In the rows, zero is written as 128.
The rows of M fall into a few groups, and each row is roughly a mix of its group's hidden directions.
M:
[[159 123 184 123 111 105 133 140  96 152  96]
 [111 147 129 135 159 150 128 159 195 115 128]
 [ 96 147 153 155 137 115 125 154 142  74 159]
 [123 130 171 118 113 139 108 170 108 156  82]
 [161 110 156 177 107 135 128 146  97 163 143]
 [106 111 128 153 144 183 127 101  87 104 121]
 [151  92 119 110 102 128 172 137  81 140 108]
 [ 93 136 155 138 141 129 116 130  60 144 150]
 [119 120  87 128 163 155 152 100 140  87 157]
 [163 152 162 110  86  98  97 128 130  99 121]
 [180 137 145 109 124 124 141 105  95 170  99]
 [119 121 164 129 137 126  95 171 125 178  99]
 [177  77  95 107 123 141 156 118 124 118 130]
 [152  83  88 118 128 152 155  93 101 129 142]
 [168 152 129 114 144  73 136 104 150 141 156]
 [ 63 142 145 149 131 135 135 164 124  98 144]
 [ 90 125 164 152  98 112 122 168 115 158 104]
 [153 114  85 130 130 141 140  90 102 176 146]
 [172 115  98  96  83 144 124 118 156 114 109]
 [124 135 108 117 123 162 110 142 186 135  83]
 [ 92  93 128 120 162 156 152 105 125  82 132]
 [149 126 162 104 123 116 136 121  90 185 103]
 [154 126 106 104 116 105 122 173 170 137  89]
 [ 94 111  93 153 154 135 138 100  91 148 161]
 [146 174 135 126 138  98 152 132 110 144 184]
 [ 64 139 104 139 163 149 116 111 126 122 154]
 [ 91 164 155 141 149 144 105 122 105  87 155]
 [126 128 160 126 155 137 138 110  57 112 142]
 [ 94 141 114 158 142  92 113 118 145  95 175]
 [ 99 147 109 146 141 152 108 130 111 194 139]
 [ 96 120  88 113 169 128 149 103 157 100 148]
 [132 114 154  97 110 137 125 168 126 133  66]
 [117 100 141 141  90 170 147 180 119 132 114]
 [ 85 120 154 108 114 182 128 131 111  96 109]
 [162 160 117 105 134 101 134 120 170  86 152]
 [178 116 159 123  92 126 135 127 128 162  88]
 [ 68  95 110 152 140 153  99 133 138 107 127]
 [189 142 150 100 111 121 155 126  97 135 149]
 [150 147 120 107 125 105 157 102 116  70 159]
 [108 108 117 135 151 151 143  87 136  76 161]
 [156  98 105 130 111 144 131  93  86 173 132]
 [160 155 125 130 136  91 111 130 127 191 110]
 [191 133 148 142 117 100 130 114 123 172 135]
 [ 71 166 120 124 144 108  88 134 129 141 104]
 [146 108  97 129 109 163 134 116 169  84 154]
 [108 122 151 111  92 174 112 148  85 138 105]
 [138  97  99 125 146 155 148 136 136  77  88]
 [116 110  99 130 182 105 162  89 137 130 145]
 [167  80 107 114 109 120 149 142 119 164  99]
 [167 164 150 105  90 107 107 128 129 157  99]
 [109 150 148 144  77 152 110 147  97 162 112]
 [120 141 193 119 125  85 124 149 109 117 108]
 [144  87 120 129 106 117  99 173 131 168 103]
 [152 129 128 116 119 125 152  98  99 196 121]
 [183 122 134 170 107 115 127 138 127 169 153]
 [121  98 137 122 124 169 144 132  70 161 113]
 [108 135  93 139 158 150 122 109 161  88 167]
 [ 70 133 125 129 144 172 135 115 116 107 164]
 [125 135 128 116 162 112 159  69 120 111 165]
 [147 177 119  99 119 157 150 153 162 151 107]
 [105 146 180 143 131  89 128 152  89 109 135]
 [154 124 156  71 134 132 141 131 101 154  90]
 [ 83 103 104 155 124 158 120 138 133  78 142]
 [144 129 114 134 111  68 156 112 142 168 151]
 [142  66 106 119 141 132 160 114 103 130 161]
 [118  82 139 104 135 179 124 155 129 102 100]
 [114 104 104 193 133 134 131 134 115 120 172]
 [ 80 149 126 130 120 103 137 144 167  95 164]
 [111 148 133 127 150 145 129 134  72 167 168]
 [156 128 121  95 103 127 128 167 169 151  89]
 [ 90 121 141 105 100 172 121 155 126 104  89]
 [128  78 109 125 147 153 159 130  76 116 136]
 [ 80 123  90 140 141 157 129 116 140  92 164]
 [ 97 176 154  92 157 146 140 138 154 107 127]
 [126 145  94 160  79 144 108 113 153 104 155]
 [152 133 128 116  90 124 116 178 147 160  89]
 [109 128  70 128 153 137 140 109 104 174 143]
 [129 157 185 137 123 102  89 132 103 156 132]
 [114 102 106  98 101 141 169 131 126  76 115]
 [ 71 151 133 149 173 139 107 120 141 123 153]
 [186 125 132 102 128  98 132 148 158 155 101]
 [118 169 154 140 172 124 132  83 113 126 159]
 [170  75 129 125 110 126 173 118 103 133 124]
 [174  88  79 140 114 108 116 135 145 146 129]
 [162 115 123  93 106 157 156 155 164 111 100]
 [118 155 126  88 163 104 164 111 164 132 153]
 [147  86 115 140 104 154 147 170 129 166 105]
 [104 146 103 121 164 133 126  99  93 179 143]
 [135  82 122 100 141 151 156 128 167  94 102]
 [112 101 122 151 135 183 149 165  93 127 121]
 [113 153 137 156 135  75 122 143 172 110 155]
 [156 100 181 114 131 147 165 149 124 136  97]
 [180 125 123 113  85  77 140 128 124 112 122]
 [112 191 104  94 121 112 102 115 151 125 141]
 [128 143 144 146 132 103 137 119  70 169 162]
 [153  81 125 122  84 158 135 171 124 121 116]
 [ 84  95 132 166 130 164 143 115  95 108 137]
 [ 97 154 151  98 136 124 125 169 138 133  75]
 [116  68  80 145 129 126 155 108 120 124 140]
 [ 98 122  84 140 155 165 112 122 123 162 163]
 [112 163 133 110 126 141 113 125 113  58 110]
 [172 100 128 112  89 108 124 149 135 164  96]
 [ 96 139 164 143 120 137  98 174 129 166 105]
 [ 84 133 103 151 151 141 101  90 128 118 169]
 [158  79 118 113 114 144 149 133 164 100  96]
 [140 118 115 139 178 101 148  84 129 120 167]
 [ 62 135 147 147 147 166 138 146 128 125 108]
 [169 157 138 115 128  79 118 130 125 176 115]
 [176 129 121 120 111 115 134 131 187 144  96]
 [109 108  81 138 159 119 145 102 157  91 150]
 [153 133  91 124 143 141 114 116 173 180 110]
 [141 124 165 112  90 123 154 148  93 146  84]
 [156  94 106 106 128 165 157  96 105 160 129]
 [123 150 107 130 166 150 109 102 132  72 154]
 [185 126 107  98 130 116 118  75 123 122 122]
 [ 88 167 137 148 131 118  77 139 159 119 146]
 [102 186 141 114 126 102  94 151 146 102 127]
 [ 77 150 156 147  91 101 128 148 129 102 149]
 [174 151 161 140 106 133  95 159 118 131 164]
 [115 123 125 112 154 120 165  78 115  96 167]
 [160 180 128 108 135  93 140 120 143 104 164]
 [130 106 148 140 124 130 142  94  70 114 170]
 [154 148 156 143 100 127  79 161 148 156 112]
 [ 96 114 116 122 144 156 153 137  76  87 115]
 [162 115 146 114 108 114 152  95  70 124 111]
 [106 156 182 139 133 134 123 138  72 133 117]
 [158 135 139 129 164  64 139 115 153 110 137]
 [138 117 106  84 149 162 128 127 139  70 128]
 [116 159 110 109 159  86 138  74 143 117 131]
 [171 131 142 109  90 162 149 139 126  96  95]
 [153 151 176 106 110 110 119 120  95 129  83]
 [153 128 142  79 181 114 156 102 127 129 118]
 [ 95 111  97 160 109 107 147 103 131 117 178]
 [130  80 102 124 115 144 165 118 139  75 125]
 [104 105 114 142 135 110 129  95  99  75 163]
 [108 114  81 131 102 148 137 109 174  94 119]
 [129 110 116 132 149 149 175  92 144 115 178]
 [ 88 106 119 162 160 155 149 124 128 104 170]
 [121 125 148 131 129 173 134  92  67 116 119]
 [164 145 152 100 138  86 161 103 116 158 117]
 [117 187 122 149 122  83 123 124 164 120 144]
 [119 142 191 133 123 121 112 134  73 137 135]
 [108 136 164 120 115 178 118 136  82 134  97]
 [ 79 130 118 150 127 174 124 166 128  94 131]
 [103 168  77 132 144 127 101 112 148 130 163]
 [104  89 111 125 120 188 151 137 105 136 106]
 [ 88 131 128 164 156 115 101 139 135 173 158]
 [166 131 163  99 105 116 128 152 139 140  76]
 [134 112 108 148 167 132 112 103 147 137 190]
 [133 146 123 144 168  85 134  90 105 152 162]
 [142  70 129 129 113 143 123 103  98 142  83]
 [ 71 136 134 169 131 133 109 145 112 169 131]
 [136 114  78 133 108 108 115 155 181 127 151]
 [ 71 150 159 139 140 141  91 152 104 134 119]
 [120 139 141 120 120 122 110 167 180 118  76]
 [109 175 166 100 120 123 102 139 137  84 132]
 [103 154 140 154 138  89  94 145 175 117 143]
 [123 153  77 126 141 147 107 121 186 131 142]
 [156 134 136 157  95 117 124 151 115 191 121]
 [141 152 151 119  91  90  79 130 140 112  99]
 [ 76 129 114 148 159 144 100 151 144 128 168]
 [150 119 160 139 111 148 124 165  85 160  94]
 [ 96 118 103  90 132 152 136 130 167  84 106]
 [100 161 146 135  92 128  90 161 164 110 119]
 [157 102  80 133 121 162 130  96 162 128 150]
 [111 179 138 124 129  84  91 110 162 129 127]
 [144  57 100 140 124 130 148 101 116 115 140]
 [143 124  92 109 172 147 130 107 157  85 149]
 [ 86 130 114 138 134 167 144 117 127  67 137]
 [ 86 128 160 115 142 173 124 109  82 119 134]
 [141 150 127 101 174 121 132 102 146 114 182]
 [123 109 154  80 136 152 144 162 134 141  83]
 [144 177 154 103 113  92 103 155 139 133 100]
 [147  92 129 139 136 141 163  99  79 147 159]
 [152  88 149  93 149 146 118 124  83 137  96]
 [149 100 134  94 125 165 129 108  74 139 107]
 [ 68 121 103 165 136 123 107 119 128  96 151]
 [ 67 113  84 126 146 150 150 126 149 116 130]
 [146 119 127 109 103 126 123 184 151 147  80]
 [155  93 110  89 136  94 142 138 143 175 121]]
In each list below, four rows fit none of the groups, and each other row fits one group, some only roughly. Which are they? Name them in the order they come.
- Q91: [133  92 106  98 157 165 158 107 140  98 106]
- Q709: [118  82 124 162 133 163 141 114 132  81 152]
- Q188: [150 114 131 130 148 135 145  96  61 140 153]
- Q175: [ 99 125 105 154 118 167 106 125 167  86 146]
- Q853: [138  95  73 149 170 149 135 132 147 149 138]
- Q301: [ 84 108 135 150 111 169 124 113  78 142 133]
- Q379: [ 92  84 126 131 115 145 157 127  84  93 129]
- Q331: [148 119 161 116 123 135 102 134 126 171  69]
- Q688: [113 131 164  95 104 143 147 130  84 164 100]
- Q780: [159  93 117 137  95 182 149 117 113 114 146]
- Q253: [155 134 136  96  93 119 108 163 148 132  78]
 | Q91 Q188 Q175 Q780
- Q761: [131 158 171  96 126 127 134 166 134 139  79]
- Q989: [146  88 146 122 103 166 136 146  78 149 119]
- Q161: [127 144 142 144 153 107 157  99  94 138 183]
- Q566: [192 122 125 105 124  89 158 122 107 120 138]
- Q572: [ 76 173 155 139 127 128 113 164 143 110 123]
- Q758: [ 98 117 124 127 183 113 135  94 114  84 137]
- Q607: [ 80 168 128 141 131 128 128 142 172 101 158]
- Q720: [117 156 162 153 125 157 112 167  97 145  93]
- Q574: [146 132 165 122 113 106 146 132  95 178  91]
- Q310: [111 191 141 143 127 110  86 139 152 115 137]
- Q821: [171 146 136 133 145 116 120  92 110 175 162]
 | Q989 Q161 Q566 Q310
- Q680: [145 131 171 115 132  96 143 111  87 171 109]
- Q400: [144  94 127 151 144 137 131 110  64 160 127]
- Q459: [107 149 125 140 152 132 146 144 176  71 125]
- Q59: [121 119 117 130 135 125 116 146 197  81 125]
- Q15: [145  94 133 123 103 148 118 135  83 164  87]
- Q437: [150 126 108 130 109  99 109 154 189  98 125]
- Q947: [ 80 135  89 127 160 140 146  98 142 126 164]
- Q706: [129 156 146 123  98 116 109 154 188 120  98]
- Q382: [187  93 134 138 105 125 144 144 151 156 105]
- Q471: [116 169 136  81 104 138 120 151 139 165  98]
- Q602: [104 142 133 130 123 121 117 149 178  68 115]
- Q417: [167 112  95  89 143 109 135 142 173 104 130]
- Q767: [124 158 144 126  85 121  91 147 127 176 102]
 | Q400 Q437 Q706 Q767
- Q297: [ 74 100 113 137 134 149 124 140 112  96 171]
- Q385: [161 144 169 114 144 136 129 120 104 175  91]
- Q735: [139 110 111 107 147 168 165 104  89 153 153]
- Q403: [ 81 135 132 147 149 180 118 111 147  93 135]
- Q326: [148  70 111 124 154 160 154 113  95 129 134]
- Q993: [143  88 129 107 117 143 157 114  79 160 101]
- Q406: [142 165 181 122  85 116 105 143 135 132 104]
- Q247: [134 110 161  93 117 136 147 119  67 129 101]
- Q897: [ 95 101 166 129 105 141 125 151  82 133  94]
- Q428: [ 93 130 128 176  98 167 142 165 128 115 139]
- Q521: [166 161 139 114  88  88 118 117 162 112 127]
- Q322: [118 111 113 112 184 113 143  93 136  88 146]
 | Q403 Q326 Q428 Q521
- Q858: [119 117 113 123 139 107 123 173 178  82 117]
- Q219: [123 169 132 140 155 145  91 158 179 132 131]
- Q774: [102 130  98 143 137 143 126 102 124  89 187]
- Q65: [128 144 113 129 168  76 108 125 171 118 154]
- Q198: [ 94  92 107 133 138 161 137  83 100 120 155]
- Q741: [ 95 158 105 139 134 153 142 108 149  84 166]
- Q879: [139 135  83 116 162  80 134 109 166 120 136]
- Q200: [144 111 165 177 110 107 127 158 130 169 138]
- Q113: [ 91 181 134 135 149  77 143 119 138 121 135]
- Q818: [156  81  96 120 117 158 155 124 153 105 157]
- Q796: [142 128 125 107 103  77 120 128 108 183 109]
- Q748: [165 134 148 130 115 116 119 129 111 195 101]
 | Q65 Q200 Q113 Q796
- Q363: [153 110 162  89 122 145 155 120  86 152 101]
- Q733: [102 127 146 120 184 140 139 118  71 131 128]
- Q559: [ 95 182 137 134 148 111  98 148 153 114 157]
- Q860: [119 153  91 131 129 130  87 135 184  99 124]
- Q80: [107 120 161 165 113 146 116 139  65 136 129]
- Q279: [ 89 125 115 144 123 186 127 105 101 101 150]
- Q27: [ 92 116 126 150 107 142 145 142 151  69 155]
- Q431: [106 160 147 149 139 104  79 143 167 147 112]
- Q23: [ 88 141 118 112 153 148 102 116 154  90  88]
- Q567: [ 99 116 107 153 163 108 128  90  90 129 163]
 | Q733 Q27 Q23 Q567
- Q983: [ 97 173 108 121 129 110 103 112 171  93 121]
- Q333: [ 97 151 108 113 160 124 144  72 144 127 159]
- Q70: [138 129 168 102  96 108 136 164 110 112  84]
- Q745: [155  96 159 133  93 106 129 172 105 153 111]
- Q679: [148  88 100 133 131 116 134 115 175  82 145]
- Q587: [135 113 101 120 147 118 175  69 119 119 147]
- Q987: [150 145 161 102 119  84 137 141 153 128  80]
- Q874: [154 142 147 134 124  94 113 153 186 152 107]
- Q142: [106 107 108 139 138 183 139 122  79 108 144]
- Q844: [125 156 119 115 172 121 146  86 153 148 169]
- Q994: [177 100 147 117 102 139 148 146 141  97  90]
 | Q745 Q987 Q142 Q994
- Q722: [ 85 127 123 152 173 138 115  93 102 153 151]
- Q131: [ 85 131 116 181 147 147 127 127 149  91 148]
- Q149: [109 162 175 142 119 124 141  98  77 138 135]
- Q838: [167 146 112 105 137 100 124 137 188 141 108]
- Q281: [167 115 143  96 106 123 132 136 141 183  95]
- Q285: [174 115 113 115  90 142 120 143 162 163 101]
- Q927: [165 153 159 104  87 105 133 119 140 137  87]
- Q558: [ 77 149 127 140 139 137 127 137 161  79 156]
- Q591: [132 107 156 150 110 159 127 130  66 158 136]
- Q36: [ 78 118 106 152 127 171 129 136 109 169 114]
- Q557: [164 107 163 140  91 148 133 156 117 165 104]
- Q101: [105 123 109 137 112  99 121 156 170  74 141]
- Q202: [ 92 141 143 136 138 126 115 185 165 114  98]
- Q37: [114 119 163 155 156 156 123 129  76 132 162]
 | Q838 Q281 Q285 Q591
- Q227: [140 149 137 140 124  72 128 124 169  88 150]
- Q397: [ 99 172 122 113 150  93 107 127 175 121 146]
- Q45: [155  86  98 142 141 146 116 133 122 179  98]
- Q95: [135 149 130  91 110 119 108 152 153 140  67]
- Q509: [120 134 174 157 143 138 116 116  73 125 159]
- Q280: [138 167 165 100 128 140 131 138  76 157 113]
- Q603: [ 87 153 118 166 151  98 103 154 148 139 153]
- Q513: [ 95 170 107 154 146 114  90 123 158 140 155]
- Q439: [181 139 188 114 127 114 151 147 125 124 133]
- Q110: [128 134  92  98 144 133 126 136 184  88 149]
- Q152: [ 79 116  98 128 126 146 146 131 151  78 153]
- Q491: [157 110 150 103  80 158 146 141  87 129 117]
- Q847: [153 155 119 109 135  88 108 138 187 139 115]
- Q699: [102  92 104 187 139 163 114 124 114 132 124]
 | Q397 Q603 Q491 Q847
- Q55: [164  78 101 118 125 116 151  99  94 149 123]
- Q201: [136 169 168 117 117  90 125 126  92 165 136]
- Q377: [121 123 132 151 156 128 148  97  73 125 173]
- Q891: [177 107 158  99 103 137 166 147 121 116 107]
- Q169: [134 148 121 125 116  92 105 167 152 183 114]
- Q496: [161 102 128 128 142 109 136 127  90 186 103]
- Q819: [120 145 108 137 146  96 112  87 105 107 180]
- Q137: [108  82 112 133 142 169 120 115  86 162 126]
- Q923: [ 93 121  96 147 165 161 131  99 132 134 170]
- Q42: [ 72 109  89 128 147 170 126 145 125 121 112]
 | Q201 Q377 Q169 Q42
- Q797: [161 118 152 105 113  99 141 123  84 157  90]
- Q746: [151 135 138 119 145 156 125  87  92 183 128]
- Q920: [156 101 155 105 108  95 149 126  86 125  93]
- Q932: [142  70 148 144 139 151 144 126  84 109 148]
- Q392: [ 73 139 125 164 135 128 115 114  79 114 145]
- Q828: [152  93 141 118 121 130 151 148  76 156  93]
- Q209: [167  84 120 115 153 140 156 135 128 167  98]
- Q424: [172 142 132 110 123  71 146 153 143 157 124]
- Q336: [167 107 103 112 152 115 164  96 158 100 141]
- Q707: [170 138 150  86 148 111 148 137 134 161  91]
 | Q932 Q209 Q424 Q336
- Q636: [117  93 129 172 154 147 140 113  99 107 171]
- Q415: [ 86 136 122 128 141 118  97 170 162 164 109]
- Q116: [117  89  94 127 136 142 162  90 134 102 164]
- Q50: [131 143 181 102 123 116 117 142 102 175 105]
- Q685: [106 122 117 152 110 177 121  93  84 126 152]
- Q303: [179 123 119 129 135  89 147 101 118 149 172]
- Q53: [154  96 140 121  85 179 144 144 111 135 104]
- Q268: [126 138  95 131 121 151 131 119 186  83 150]
- Q940: [122 141  87 116 149 112 153  85 175 116 137]
- Q589: [112 140 149  85 105 151 112 109 118  80  96]
- Q321: [178 102 145 117 116 150 165 123  83 135 118]
- Q163: [162  96 114 118 117 162 109 134  99 168  93]
- Q974: [101 153 140 137 113 129 137 136 162  65 155]
 | Q415 Q116 Q53 Q974
